which system made each run
path 1, K_573 (10 x 18)
[[-46  -4  10 -24  28  12   6   4 -14  21 -28  -1 -22  23 -35 -13  -6  26]
 [  9  16  23  -8 -24  25 -56  14  23 -12 -25  21   7  24  -5   0  18  -6]
 [  7 -21  28  26  -5  12  18  -1 -17  25  14   0   0  47  12 -32 -11 -35]
 [ 14 -31 -23  10   0   6  -3  31  38  -8  24 -14  17  14 -24  34 -26  -7]
 [ 43   9  -7   8  14 -33  -8 -32 -21  -9  18 -32  24  20  15  10  16  11]
 [-36   0  15   9  13  -7   6 -25 -17  -2  10 -18 -21  -7 -34  23 -35  38]
 [  3  23  25  -6 -46  -4 -38 -16   9 -38   4  15   0 -27  12  20   5   5]
 [ -7 -11  24  20 -13  -9  31 -13 -21  20  19  19 -21 -29  29 -26 -17 -29]
 [  0  -9 -45   2  -8   7  20  33  40 -10   2   7   0 -49  -1  19  -9 -13]
 [ 22  14 -33 -22  25 -26  21 -14 -21  -1  -8  -3  12 -12  31 -24  40   4]]
path 2, K_547 (10 x 18)
[[  5 -35 -38  -6  25  -6  14  23  21   8 -21  25 -34  19  -4  -4  -3 -25]
 [ 22  34 -14  -2  28   5 -31   3  12  -9   6  12  42 -17  10  -1  32  29]
 [-23   5  24 -10   7  10  12  -6 -14  22 -20  -2  -6  56  24 -35  11 -22]
 [ 20  -4   8  26 -12  15 -58  14  31  -9 -10  30 -19  -5 -23  14  -4 -11]
 [ 11  20  15  30 -12   8  18 -27 -12 -28  31 -15  41  28  28   0  -3   6]
 [-39 -36   1 -12   1  -3  -6   7  22   3  11 -11 -21  38 -41   0 -25  -8]
 [ 39  15   5   6  -8 -18 -36 -12  -9   2   7 -37  15 -24 -17  36   2  20]
 [-34   5  -3   5  -6 -10  46 -38 -32 -14 -17 -18 -32  14   1 -20  -3   4]
 [-17 -13   9 -32 -26  -3 -25  17  12  -7   4  25 -14 -52 -28  13  -6  13]
 [ 19  12  13  14   0  -4  43  -4 -28  23   9 -18  15 -27  45  14 -15  -4]]
path 3, K_663 (10 x 18)
[[  0   2  40  16 -56  27  16   1 -22   7  12  -4  13 -24   0 -21  -6 -14]
 [ -5 -43  -5 -15  15 -24   8  16  12   8   8  31 -40  -2   7  23 -32 -14]
 [ 13  23 -41  21  15  -5  16  -5  13 -16  20 -20  31 -45   6  12   7  18]
 [-11 -19  -7 -49 -18  -8  21  -4 -24  -8 -12 -31   5  33 -25 -15  15  10]
 [ -1  30   3  -5  31 -16 -54  -9   8  16 -36  16 -27  -9   7   4  18   3]
 [ 10  15  22  36 -25  47  27   8 -25  15 -10   7  14 -16  -1 -30   4  -5]
 [-32 -37  -6 -19   0  -3   8  26  34   3   7  28 -27  16   3  -1 -22 -32]
 [ 27  11 -24  18  35 -10 -13   8  20   6  37  -8  43 -26   7  10   6  11]
 [  1 -12 -11  -8 -11   8  29  -8 -19 -15 -12 -44  10  54 -28   1   0  12]
 [ -6  22  10 -15   7 -19 -60 -22  19 -20 -20  25 -18  15  11   4  20   0]]
path 4, K_440 (10 x 18)
[[-19   1 -32  -5  -7 -28   9 -15   2  -2  12 -26 -16 -60 -27  -1   0   6]
 [ 31 -13  13 -40   2 -30  23 -15 -50   2   1   2   3   8  23  -3  14  14]
 [-50  26   9  -1  25   0  18  -3  -1  31 -15  15 -20 -25  34 -22  -1 -11]
 [ 25  -5   8 -21 -29  31  17  46 -10  26 -16  -3  26 -33  -5   2   7  -1]
 [  7 -26 -24   3  21   3  27  22  24   3  -7  21  -7  41  30  -6  -5 -36]
 [-24   3 -42 -16  21  10 -15  23  34   2   0 -12  18 -15 -43 -10  13  17]
 [ 26 -10  17 -27  10  -7 -22   0 -16   8  -8 -20  15  65 -10  12   9  11]
 [-27  33  10  32  24  12 -44 -16  18   4 -28  18 -30  10  -6  -8   5   0]
 [ 20  13  28  19 -40  40 -13   5  -8 -25   5  -2  34  -2 -23  11  -1  24]
 [ -5 -20  10  35 -16 -13  -4 -18  22 -21  27   9 -23  30  17  11 -31 -36]]
path 5, K_440 (10 x 18)
[[ 14  13 -14  40 -16   0  25 -22   2 -25 -23  -6 -22  23  37   2  -1 -32]
 [-24 -17 -10  -3 -13   5   5   1   5 -21  36  26   3 -42 -39 -31   4  15]
 [ 15 -11  12 -32   7 -35   7   0  -5   7  24 -25  19  15  34  44 -18   4]
 [-11  16 -21  19  15 -15   2 -20 -11  29 -32 -18 -42 -22  -8 -28  14 -24]
 [ 14  -2  15 -35 -10  27  15  16 -32 -19 -12  40  19 -11  -3  -5  15  41]
 [-31   8  16   4   3   2  10   9  28  22  16  -8  15  27  49  -5 -14 -39]
 [ 23 -19 -26  13   0  12 -12  31  12  25 -15  -9 -13 -41 -50   8  -4  -4]
 [ 23  -6 -24 -23  10  -6  17  -6  -3 -42 -12  10  12  55  20   8  18  12]
 [-58  14  10   1  21  -3 -29 -12  19  18  24  -8   2   2 -22 -38   4   0]
 [ 42   1  33  -6 -11   9 -27  14 -19  15 -19 -10   5  -5 -13  49 -12  22]]
path 6, K_547 (10 x 18)
[[ 22   9 -20 -28  20 -21 -22  -5   2 -10  -6 -36  20  20 -12  40   7  32]
 [-33  27   9   0  13 -21  -9 -42 -23  14 -20 -24 -30   8  -5 -28  15   2]
 [  0   0  33  -7 -45  21 -20   3 -17 -13 -25  32 -25 -29 -23   0   1   9]
 [ -4   5  13  22 -25   0  31  -4   7 -12  27   9   6 -25  49  21 -28 -19]
 [ -8 -40 -27   8  16   9  34  26  11  15  36  -4  12 -10 -32 -15 -20  -2]
 [ 33  -4 -33 -41  19 -22  -3  15   2   4 -15 -29  21   7   2  32  16  16]
 [-18  26 -12   1  41 -22  -8 -31 -15  15 -26   0 -27   1  10 -30  25   3]
 [ -5  14  31 -13 -31  34 -24  12 -10  -6 -32  40  -5 -15  -9 -21  21   8]
 [  8   3  25  27 -21   5   9   4  14  -4  16  23   2   0  57  13 -20 -36]
 [  1 -27 -20  38  17  23  17  20  22   1  38   4  21  12 -29 -13 -19  -3]]
path 7, K_314 (10 x 18)
[[ -4  10 -15  31  -9  -8 -27 -30  -4  -5 -23 -12 -45 -17 -42 -18  11  -6]
 [ 11   6  13 -25   2  34  -3  21 -16 -11 -36  48   7  17   0 -13  25  24]
 [-34  13  22  15  18  -1   3   5  17  42   9   9  -5  -6  43 -18 -13 -35]
 [ 33 -26  -5  16 -30  18  -5  35  12  17  13 -13  11 -31 -37   6 -13 -15]
 [ 22   1 -48   3  24  -6  32   4  11 -22 -15 -13  16  40  26  10  12  -6]
 [-38  17  -3   5  16 -13 -45 -23  27 -11  28 -13  12  10 -27 -21  11   8]
 [ 33  -8  48 -16 -15   4 -33   4 -22   3 -14   6  -1  35  -4  31  -8  13]
 [ -5  22  12  53 -13   9  27 -28  -5 -23   8  15 -10  -9  41   1 -19 -10]
 [-20 -11   3 -32 -20  14  21  22   2  -8  36   1  40 -34 -16  -2  -4  25]
 [  8 -23 -17 -31  14 -50  19  -7  -8  16   3 -28 -18   9  23  27 -11 -15]]
path 8, K_213 (10 x 18)
[[-19   0   5 -29  22 -20 -47  -4   9  10  12 -17   6   0 -42  14   2  32]
 [-12  38  42  20  -4   0 -26 -26 -20  25 -22 -29 -13  -2   5  13  -6   5]
 [ -2  14  32  24 -35  26  15 -11 -22 -15 -12  39 -13 -21  25 -18  -1  -7]
 [ 17 -26  -8 -23   6  -7  48  19 -11  -9  16  35  12  -5  41   3  -5  -2]
 [  1 -30 -50  -5  10 -20  34  10  16  -2  14 -35   0   0 -22  14 -14  -6]
 [  1  10 -29 -15   8  -5 -33  -8   3  -8 -27 -26  -5   2 -55  -2  27  25]
 [-29  43  24  -3  24   2 -42 -12   2  30 -16   2   0  -8  11 -17  19   7]
 [  2   0  49  25 -21  26   1  15 -11  37  -3  20  -9 -14  20  -7 -18 -29]
 [ 47 -21  -9  16 -17   9  34   9  -7 -21  -7  27   0  20  36   5  -1 -23]
 [ -5 -19 -51  -6  14  -8  23   7  32 -37  34   3  23  14  -5  -7   5   1]]
path 9, K_314 (10 x 18)
[[  3  27   3  47  32   8  -9 -28 -17  -1   6  33  -3 -18   4 -36  12  14]
 [-34   0  29 -32 -21  39   7  41   8  21 -17  -3  16   4  -9   7 -13   7]
 [ 34 -21 -13  13  -7 -32   7   0  12  10  21   8 -10 -10  40  -3  -3 -51]
 [  5   6 -33  30  27  22  10   6   3  -1   3 -24  20 -14 -47   5  -3  36]
 [-18   5  -5 -47 -19 -11 -14   0  20 -21 -23 -15   5  49  15   1  21 -16]
 [ 16  -4  27  34  26 -21 -39 -30 -12   8  34  30 -14  -4  -6 -15  -5   4]
 [ -3  21  25   5 -25  45  17  19 -11   0 -32 -13  12  -3  -3  35 -20  24]
 [ -7 -14 -11  -9 -26 -22  31  -9   9 -22  32  15   6  -3  39 -27   6 -37]
 [  2 -14 -12  -3  43 -13  -3   8  -2  20  26 -10  10 -28 -36  22 -18  38]
 [  0  15 -10 -21 -29 -11   2 -14  -5  -9 -48 -44 -21  21   4  13  14 -15]]
path 10, K_229 (10 x 18)
[[-35   4  32   0   4 -24 -49 -33  11  -8  27   3 -16  24  -8  -2  -9  -1]
 [ 36   1  36 -41 -19 -11 -21  10 -23   8   4   5  24 -16  23  22  10  14]
 [  0   8  20  31 -35  -8  33 -39 -27 -20   7 -12 -17   0  27   3 -15 -12]
 [-24  -2  -4 -19 -29   5  -3   9  17 -34   9  38 -10 -55 -12   3  -4  12]
 [ -2  -7 -43 -30  12 -28  51  -1  -2  -7  10 -21  16  -9  32   3   8  -1]
 [-20   1 -25   9   6 -22 -10 -27  -7  -1 -15 -30 -38 -19 -52  -6   1  13]
 [ 18  16 -12 -28  25  19   7  19 -22  11 -44  24   5  -8  -2 -15  35  28]
 [-30  11   3  33  25  14  31  -1  -3  44 -20 -19 -22   7  16 -17 -16 -22]
 [ 15 -17  -6  12 -16  37 -19  46  27  18 -13   5   2 -15 -43   4  -6 -10]
 [ 25 -10 -24  23  28  10  15   6  15 -15  13   8  25  57  20  -6   4 -11]]
path 11, K_663 (10 x 18)
[[ 26 -19 -11  17  49  -9   4  11   9  17   3   7  -3  42  22  29 -19  -7]
 [ -9  21 -18  39 -16  11  -7 -27  20 -45  21 -21  23  12 -17  -4   6   7]
 [  3 -14  43 -50 -14 -10 -16  -4 -19 -10  10   9  15  44  12   8   2  13]
 [  5  26  18  45  13 -19 -20 -32  -6  15  -5 -12 -29 -13  21  26 -22  -8]
 [ 11 -16  12   7 -58  22  20   3 -15 -37  11  18   1 -30 -20   2 -10   9]
 [-20 -16  -9 -42  23 -42  25  -2   1   2   9  17 -20  -9  41  16 -11  -5]
 [  2  22 -20  12  -1 -10  -3 -11  -3  14   7 -45   9 -56 -29   3   7  15]
 [ 20 -22 -10 -43 -18   8  20  17 -27  -8 -46   8 -16  17 -19  -7  19   7]
 [-31  32 -12   8  38  -7 -15 -10  14  15 -18  27 -20 -21  23 -27  20  -8]
 [ -3  -3  17   5 -24  44   8  35  -3  35   6 -14  33 -17 -26 -23  -1  -5]]
path 12, K_213 (10 x 18)
[[-23  -5 -28  10 -27   1   6   5  30  -9 -18  14 -37 -20   3 -22   5 -46]
 [ 50 -16  -8  -7  33   6 -17  26  -8  14  11  30  31  -3 -13  -7  20  19]
 [-32  10 -12   5  12   2   7   4  32  18 -11 -43   6  45  18   5  -9 -29]
 [ 22 -12   7  21 -30   5 -54   0  15 -17   8  24 -17 -16 -40 -12   8 -12]
 [ 12  22  25  -4  34   7  -3  -7 -14  -1   5   9  37  48  38   7   6  23]
 [-38 -11  11  15 -42  -4   9  -4  28 -12  31  -9 -11 -11   5   4 -31 -32]
 [ 54 -25   9  -8  -5  -9  -8  -9 -35 -26   7  18   1   9 -23  16   2  33]
 [-48  34 -16  -5  19 -12  28 -24  10 -20   1 -28  11  10  32  12  -5  16]
 [-15 -20  19 -18 -36  -4 -11   5 -13   8  15   4 -18 -49 -46 -12  -5   7]
 [ 28  16   6  -6  35 -10  14 -12 -40  18 -38  -2 -13  11  26  22   4  22]]
path 13, K_229 (10 x 18)
[[ 19  35  11   4  -8  26 -13  13   6 -16 -36  26   4 -20  28  39   2  18]
 [-24  -4   3  14 -18   2  36  -6   1   8  36  -3  15  -7  19 -49   1 -35]
 [ -4 -34 -16 -20  -5 -11  -6  18  21 -16  -2   1 -23  -6 -32  48 -29  12]
 [ 30  30 -33   8  15 -14  -8 -22   1 -20   3 -14  30   0  20 -16  41   5]
 [-45 -12  32 -17  12  -4   2 -18 -30  19   2   3 -26  19 -29 -25 -11  18]
 [ 31  18   3 -10  -6  10 -11  27   6  21 -44   4  -6 -30  30  38   4  -9]
 [  3  -5  -3  50 -14  18  39 -12 -14   1  27  -9  13  -1  -6 -42  -3 -17]
 [-32 -16 -13 -22   2  13 -12  25  37 -28 -10  27 -16  13 -23  27 -18  14]
 [ 28  13 -27  -3  29 -33 -13  -4  12  16  20 -21  33  -1  33 -11  27 -18]
 [-15 -15  31   3  -6   0 -10 -24 -33   7   2 -22 -18  28 -52  -4 -16  23]]
path 14, K_573 (10 x 18)
[[ -7  31  -6  19  27  45  -1   7   6  -7 -31  16  19  31  -3 -18  20  23]
 [-28 -14  24 -44 -17  10  -2  11   1   8  -3 -15  18  57  -7 -18   5  -8]
 [ 38 -25  21  13  12   2 -50  18   8  30   2  10  -8  24 -23   9 -10 -15]
 [ 23   6  -8  57  -7  19  12 -17   3 -17   6 -29  11  41  -3   9 -11  -9]
 [ -7 -28   4 -20  -8 -21  10 -11  -3 -28  51 -15  21  26 -14  17 -20  22]
 [ 20  15  27   9   9 -26 -39 -17  -7  17  18 -18   2 -31   9  39 -16  13]
 [-10  10   0  37 -34  -6  18 -39 -17 -24  -8 -14 -39 -28  -8   4 -16  -7]
 [-14  -8   0 -13 -16  -3  15   0   6 -40  33  50   6 -39  18   0  -6  12]
 [ -5  20  -1 -12   5 -13  14  12   4  39   0  -9  10 -54  45  -2   6 -20]
 [  0 -11 -45 -10  -1  -6  23   7  -2   1 -41   0 -40 -31 -22 -13  15  -7]]

runs to name
path 15 (2 x 18)
[[ 20  -8   3   6 -25  13  23   8   6 -16  -4  15  14  39  45 -14   7 -39]
 [ -2 -37 -21  -1  32 -13  10  24  18  31  41 -13  17   8 -18 -10 -15 -10]]
 | K_573
path 16 (2 x 18)
[[ 24   1  27 -33  11  -8 -30  11 -23  23  19   9  34 -29  -9  -5  17  29]
 [ -6  14  -2  15   2  14  34   1  -8  18 -52 -15 -28  23  31  10  -9 -22]]
 | K_547
path 17 (2 x 18)
[[  2 -13  24 -36   1 -11  22  21 -23  47 -20 -19  -9   0  22  26 -16  -9]
 [ 13  -1 -40  42   1 -12 -11 -12  14  -8 -11   3 -37 -40 -24  -8   4 -17]]
 | K_663
path 18 (2 x 18)
[[-24  25   9 -11 -15  -6  -6 -11 -10   7 -42  -9 -42 -44  -1  26  -8   9]
 [ 21  17   7   8   2  10  25  -5 -41  23 -11  13   3 -47  15 -31  22   6]]
 | K_213
path 19 (2 x 18)
[[-55  26 -17  20  37  19  25   1  17  18  -2 -25   9   3  -3  -3 -13  14]
 [ 14 -24   6 -40 -44 -13 -41  16  19  -5   6  -6   5   3 -16  -3  15 -27]]
 | K_314
path 20 (2 x 18)
[[ 16   8 -35  10  27 -14  26  -7  16 -37  18  12  21  -3  38  27  -4  13]
 [-40 -10  -8 -17 -13 -16  18 -15 -10  15  13 -50  -6  -1 -33 -32   4  -8]]
 | K_440
path 21 (2 x 18)
[[ 32 -11  -7  18  11  -1  33  -6 -28 -13  31  -6  23 -15  -9  24 -17  38]
 [-41  -2  -7 -27 -21 -37  16 -25   1 -11 -10 -20 -35   9  19  -2  -3 -26]]
 | K_440
path 22 (2 x 18)
[[-10  12  44  -2  19   5   7 -11 -35  42   5   0  14  21  24 -38   7  -3]
 [  1  -7  34  11 -38  22  -9  20   6  16 -23   1 -28 -10  -4  36 -34 -18]]
 | K_229
path 23 (2 x 18)
[[-24 -24  27 -17 -11   9   7   3 -10 -25  32  29   1  -4 -26  13 -27  37]
 [ 14  13 -13 -14   2 -36   8  -3  12   6  -5 -26   0 -15  54  41  -5 -18]]
 | K_663
path 24 (2 x 18)
[[-23  -2 -39 -25  -6 -27  41 -20  -5 -16   4 -44   4   8   0 -15  14  -6]
 [-21  -7 -14 -12  22  -7 -25   4   3   5 -12  17 -32 -35 -53   0   1  29]]
 | K_213
path 25 (2 x 18)
[[ -4 -10 -14 -39  25  -6  -6  13 -13  37 -15 -24   6   7 -40 -27  27  13]
 [ 29  26   2 -13  -1 -13 -23 -12 -14  -2 -53  11 -29  -5  26  19  22  -3]]
 | K_547
path 26 (2 x 18)
[[  3  26  18  17  17  17  19  16  -6  47  -6 -23  19 -24  32  22 -15  -1]
 [ 10 -36 -27  15 -37  -2   8   1  13 -17   1  -9 -27   6 -38 -17  -2 -32]]
 | K_663
path 27 (2 x 18)
[[ 36 -19  10  24 -32  26  37   3 -31 -26   4  24   0 -11  -8   1 -11  11]
 [-50  -7 -17 -31  11 -29  22  -8  22 -20  11  14 -21  -3  32  10 -14  -9]]
 | K_663
path 28 (2 x 18)
[[ 28  29  -8  56  40  11 -20 -11  -1   9 -16  13  -9  -6   8   6   2   8]
 [-21   6  -4 -11 -33  27  10  -2  10 -34  -1   5  25  34  -4 -41  27  -6]]
 | K_547
path 29 (2 x 18)
[[  2   2 -22  -4 -22 -36 -17 -17   8   1 -22 -44 -37 -23 -17  17   3 -22]
 [ 35   0   1  -1  19  -9   6 -24 -45 -16   6  35   2  -4   4 -26  25  29]]
 | K_440
path 30 (2 x 18)
[[  5 -21  16 -13   8 -26  -9 -20 -45  13   9  -2 -28 -20 -41   0  -8  28]
 [-14  44  -1   4   9  14  26  -8 -16   2 -46 -17  -8 -20  23  28  -2  25]]
 | K_213
path 31 (2 x 18)
[[-30  13  -3  25 -34   3 -19 -23  19 -16  25 -39   9  -3 -35 -21   2 -10]
 [  5  -2  43 -26   6   1 -37  -9 -26 -11 -12  41 -13  20  -9   6   2  32]]
 | K_213
path 32 (2 x 18)
[[ -3 -10 -19  37 -11  -6  12 -23  12 -18   2  -9 -24  44   2 -23   0 -41]
 [-14  -6  -8 -14   8  -7 -26  -2   8 -22  28  24   3 -41 -41   6  -2  40]]
 | K_440
path 33 (2 x 18)
[[ 35 -19  28 -14 -31  21  12  11 -36 -22 -11  24   0   4 -13  23 -10  28]
 [-32  13 -13   4  12 -30  20 -26  12 -13  -4  11 -35 -12  50   7 -10 -21]]
 | K_663
path 34 (2 x 18)
[[-39  12 -12 -10  20  34  26  27   0  23 -15  -8  16 -23 -28 -14   1  31]
 [ 36 -12  -8 -37 -23 -28  -7  13  -2  15 -18  -8  -5  -8  28  -4  26 -40]]
 | K_547
path 35 (2 x 18)
[[-31   6 -14  12  35   0  15 -25 -16 -22  -3   1 -17   3 -32   9 -15  50]
 [-23  34  36 -30 -32   7 -34 -11   4 -22  -2   6  19 -12  12   9  13  19]]
 | K_573
